The rows of R fall into several groups, which share some directions, and each row is roughly a mix of its group's hidden directions.
R, 82 rows:
[[-27  -1   8  13  -8  -4   8   9  12   9   3]
 [ -4 -15  -8 -19  11 -16  -7   7   9  12  -4]
 [ 16  -4   0   8   7  10  11   5  -9 -20  17]
 [-10  -4  -9   8 -14 -17   4   0  15  11  16]
 [ -8  13   9  19  12  -6  19 -10   8   1   5]
 [-12   9  -1  14  -1   2  -5  15  -1  17 -21]
 [ 28   2  -4 -10   4   8  -4  -8 -10 -13   7]
 [ -1   5   7  -6  16   4  -4   7 -11  -2 -28]
 [-11 -11  -5   1 -10  -6   4   3  -4  26 -16]
 [ 13  10   5  -1   8   1 -15  -2   9 -25  -8]
 [ 13  10  12  12   6   8  14 -16  -5  -5  15]
 [  3   2   3 -15 -13  -6   5 -15   0 -15  21]
 [ -3   9 -21  -2   5  -6  13   0  -3  24  -5]
 [ 13  -8   6   5  17  11   0  -4 -12 -22  -3]
 [  0 -11   1   2   8  -9  10  -8  -2  31   0]
 [  1  -8 -19  -9  -5 -24  -8  -2   5  12   6]
 [  7   5  -4  -1  14  -3 -30  -1   5 -10   8]
 [-23 -17  -3   1  -6  -4  -7  16   3   9 -11]
 [-16  -1  -7   7 -20   8   7   4 -14  11  13]
 [-13   7  -9  20 -17 -11  -9   2   6  -5  12]
 [ 21 -14   4 -23  11   3   4  -7   2   0  -2]
 [ 13 -12   2 -15   4   0   4 -14   2 -16  18]
 [-19 -20  -7   9  -2   5   5  21  -3   4   0]
 [  5   5   1  -7   8   2   0  -7  -2 -11  32]
 [-25 -12   2   1  -9   0  -6  18   4   8  -9]
 [-14  -6  -7  -8  -4 -10  -8  17   1  13 -19]
 [ -9 -12  -5   0  -9  -9   4  -5  -5  30  -3]
 [  7 -17 -13  -4   1 -15 -22   1   9   4   8]
 [ -3  25  -5  15  -2  -4   3  -1 -12   8  15]
 [-18   7   4  14   7 -14  16  10   8  10  -6]
 [ -7   4 -11   7 -21 -16   3  -7   7 -10  17]
 [-18 -25  -5  13   2  -1   0  15  -2  -4  -2]
 [  9  10   3   1   6   4  -6 -11  -3 -14  28]
 [-19 -17  12  15   6   6  -1   9   0 -12  -6]
 [  4   9   0  17  17  12  -8   1  -7   1  21]
 [ 16  19   2   1  10   4   3  -6 -14   6  19]
 [ 18  25   0 -11   8  -7   3 -12  -1   3  -8]
 [ -8   5  -3  22  -7  13  -7  12  -7   7 -17]
 [ 22 -11 -19  -1   3   1   1  -6  -9  -8  15]
 [ -4 -12  -2   1   3  -8   4   2   1  27 -20]
 [ 10  13   8   0  -4   6   2  -6   2 -30   8]
 [  2  -2   8   3   1   5  29   7   2   3 -19]
 [ -1  -8   1  -3 -22  -2   8   5  18  -3 -20]
 [  6  -4  -9   4  -7  -7 -15  13  12  19 -15]
 [ -4  10 -12 -16  -5   6  -2  -5  -5  25 -10]
 [ 12  17  -8   0  -1  -8   9 -20   7  10  13]
 [ 10   5   7  20  11   5   5 -16  -8  15  10]
 [ -3 -19   6 -19  20   7   2  -6  -5  -8  -6]
 [ -6  -6 -17 -12   0 -20  -1   1   0  20 -10]
 [-12 -10  -6   1 -16  -6   1   2  -4  22 -17]
 [ -2  14 -12  10 -10 -13  -5  10   2  22  -7]
 [ -6   6  -9   8  18  -6 -18   6 -12  17   5]
 [ 11  -5   1  -4  28 -10 -10  -2  10   8  -7]
 [  1 -15   6   0 -11 -14 -13  16   8 -17   3]
 [ -2   8   4   4  -8  11  16  -3  -9 -10  26]
 [-19 -19   4   5  -6   2  -9   1  11 -20  -3]
 [-14  18  -1   0   1  -3  22  -8 -16   0   6]
 [  5  -6  -5   5 -11   1  10  21   0  -8  23]
 [ 14  11  -1  11  -5  -2  -7  -5  -1  -7  28]
 [ -1   0   7  -4 -15   1  28 -10  -5  -2  12]
 [ 12  -3  18  -2  -5  -2 -16  -6   6 -23   5]
 [ -6 -16  -8 -24  12 -12   6  -8  -5   5  -6]
 [-25  -5  -4   9  -3 -10   8  13   7  16  -5]
 [ 14 -18   7  -4  13  10 -20   4   7  -3  -4]
 [-12 -10 -14  -5   4  -6 -23  12   1  15  -2]
 [  4  14   5   8 -14  12   1  -7  -6 -22  13]
 [ -8   1  -3 -11   5  -3  12   5  -5  18 -25]
 [ 20  14   0   1  13   7  11 -18  -6  -6   6]
 [  7 -16   3   5  -6 -14  -7  14   6 -21  10]
 [ -3   3   5  22  -3  14  17   2 -10  14  -7]
 [ 18 -16  -3  -2   5  -8 -10   7  -5 -23  -1]
 [-12  12  -5  25  -7  -4 -15   8   0   2   9]
 [ -2 -19   2  -5 -13  -9 -16  19   4 -11  -2]
 [  9  -4   6  -1   7   7  -4 -11  -2 -20  25]
 [  7  16   5 -11  10  21   3  -4 -15   3 -13]
 [  4   0  10   3  -5   3  31 -12  -5   7   9]
 [-21  10 -12  11  -5 -12  -2   8  -5  16  -8]
 [  5   7  -5 -12  -2  -6  15   3  -3  22 -20]
 [-18 -20  -4   5   5  -9 -10   6   1   4 -19]
 [  7  -8  -1 -10  14 -15  -6 -16   3  15  14]
 [ -2 -14 -13 -16  10 -14  -8   2   0  17 -11]
 [-14 -11  14   7   9   9  -2  15  -6 -12 -16]]

One row of each group comes first, with its name. Which group is each row after those in?
[ 13   4  14   2  14  16   2  -2 -12 -20  -3] => (79)
[ -1  -5  -3 -15  23  -3   0 -11 -15  -1  15] => (75)
[-10  -3 -13   2   3  -2 -30  11   0   7  -1] => (29)

[-16   3 -12   0   5 -12  -3   8  -6  22 -15] => (75)
[ -7 -13  -3 -18   2  -9  21   3   2  15   9] => (29)
[-16 -21  -1  11   8  -4  -2  17  -3  -6 -13] => (79)
[ -9  19   8  21  -9   9   6   0  -6 -11  10] => (75)
[ -4   0 -17   4  18   1  11 -11  -9  16 -11] => (79)
[  4  10 -16   6  -5 -19 -10  -1  -2  12  18] => (75)
[ -4 -13   1  -7  -8 -10  17  -6   0  22 -14] => (29)
[-10 -15  -4 -19  18  -4   2  -1  -7   7 -15] => (75)
[  2  -2   2  11  18   6 -24   2  -6  -4  16] => (75)
